Each path below is one point turned by a fixed rotation once a step. After each direction that follows a path, write how fast that rotation turns it, in degrees per step (0 if it stays still).
Each turn is a multiple of 5 degrees from 10 to 175, or 0.
Each row of a path follows its step; steps can be skipped.
Path 1:
step 2: [  5  -7  -6  19  -4  -5  -3   9  15   6  -7  10 -14   6   3   7   0  10
  -5   2 -19  -2  -6 -11 -15  -7  -7   4 -16 -14  15  -4  -1 -10   6   1
   4   9  10 -12 -14  -6   5  13  16 -15  -2  11 -20   6  -2   7   7  -2]
step 7: [ -7  -6 -10  19   0   6  -5  -7  -5 -10  -9   1  13  -7  -5   1   2 -15
   0  15   8   2   5  12  -1   4  11  14 -25   3 -15   3  11  -1  -9  15
  -2  21  -3  11  -3   4   7   1   7   6   3 -16 -11 -11  13  -7 -15   6]
step 8: [-10   3 -11  -7   0 -10  25 -13  -9   6  -7   8  13  -1   7   5 -16  -9
  -3   5   0  -7  10 -10   6  19   6   3  -2   1   7   4   2  -5  -7   9
  -5  11  -8   2   7   4   1  -6   0   1 -21  -5  -4  -3  -5   8   4  35]
step 12: [  6  -2 -11  -1   7 -18   7  -9   8 -10  -2 -18 -18 -13  -9   6   7   8
   2  19   6 -21 -13  -2  -4   0 -12   4   6   0  17   1 -11   3  -6  -9
   2   8   4 -12  18   0   2  -1   4   2   8  -8  -4   2  19   5  16   9]
step 16: [ -5   2   7  -2 -10  -9   1  -4  -4  17 -29  -2   5  -9  15 -10   7  -6
 -14  -6  -4 -14 -11 -10  -8   7  -4   5 -12   3   5   5   4   3  -1  12
  20 -23   0  -3   2  -4   7  -9 -11   0  -2  -3   0  -1   2  18   7  21]
step 19: [-14  -1  16   8   2 -14   8  -4  -2  17  10  14   2   3  -1   1  -3  -2
  -1 -11 -13  14   4   0   4   4  -1  -2 -13  -6 -10  -4   6  10   7  16
   3   2  13   6 -15   6  -1  11   1  16 -10   7 -29 -14   3 -16   0   1]
step 24: [-12   7  10  -3   7   0  -7 -11   4   4  -9  -3   1 -10  -3 -15  -9  -3
   5  10  11   8  -2   5   2   2   4   0  -7  11  13  10   1   3  -7   0
  27   2 -24  -4   4 -24   5 -17  15  -1  -4 -17 -13   3   4   2   5  13]
step 29: [ 11   8   9   0  -4 -19  -6   3  12  -5   3  -4 -11 -12   8  19   6  15
  -3  11 -18  -5  -8  -2   5   4  -1  -6 -13  -6   2  -8  28  17   1   0
  -5  -7   7 -21  -3  -2  -7   6   7  -8   1  -1   1  -7  -9  -3   1  18]
step 33: [ -6 -17   4   9  12  -4  -2   3 -16   6 -10  11  -5   0  15  18  -2 -10
  -6   6 -21  -6  -9 -11 -23  -1 -13   0 -11  -6   3  -1  -4  -7   7  -7
  11   2   6  -3   7 -13  18  -5   2  -2   1   3   9  -4   2  -5 -24  -1]
Speeds:
[ 2 -5 -3  5 -3  0 -4  3 -2 -3  3 -1 -3 -2 -4 -1  1 -1  0  5  2 -4  3  3
 -4  3  0  3  3  3 -2 -2 -2 -5  3  5 -1  4  5 -3  4 -1  0 -1 -3  2  4  0
  0  3 -1 -2 -1 -2]	135
[ 3  0 -3 -2 -1  0  1 -1  1 -3 -3 -4  1 -1 -3  0 -3 -5 -3  1  3 -4  0 -1
  2  2  1  2 -3  2  1 -3 -4 -1  0 -9 -4  3  1  0 -5  5 -2  2 -9  1 -5  1
  1 -1  0  2  3  2]	80
[-2 -4  4 -1  2  3 -2 -3  1  1  2 -1  0  0 -8 -4  0  4 -4  2  1 -5 -2  2
  4  0  0  0  0  4 -2  2  1 -5 -2  1 -1 -3 -1  3 -6 -1  0  1  6  3  3  3
  4 -1  2  4 -2  4]	175
[-2  4  2  4  0  2  6 -4 -3 -4  3 -2 -1  2 -4  3 -5 -4 -2 -2 -2  2  7 -2
  1  3  0  0 -2  4 -5  3 -4 -3 -1 -1  2  2  1  4  2 -3  0 -1  2 -5  2 -4
 -2 -2  0 -2 -2  1]	25
[ 1 -4 -1 -6  2  1  3 -2  3 -4  1 -4 -3  0 -3  1  0  3  4 -6 -2  4 -4 -2
  2  0  2  0 -4  0  0 -3  1 -3  1  3 -2  4 -4 -1  2 -3 -1 -3 -3  6  4 -5
  0  4 -3  2  1  1]	25
[ 0  4 -4  2 -5  4  0  1  2  8 -3  2 -5 -3 -2  2  3 -4  1  1  0  0 -3  0
  3 -6  1 -2  5  1 -5 -1  2 -5  0 -1  4 -1 -2  1 -1 -1  0 -1 -3  1 -2 -6
 -1 -1  0  2 -3  1]	35
[ 1 -4  1  3  1  2  0  2  4  0 -4 -1 -2 -3  2 -1  1 -5 -4 -2 -4  3 -3 -3
  2  0 -1  1 -2 -5 -5  0 -7  3 -1  4  2 -1  3  2  0  0 -3  2 -1  1 -1  7
  0  1 -4 -1 -6  3]	25
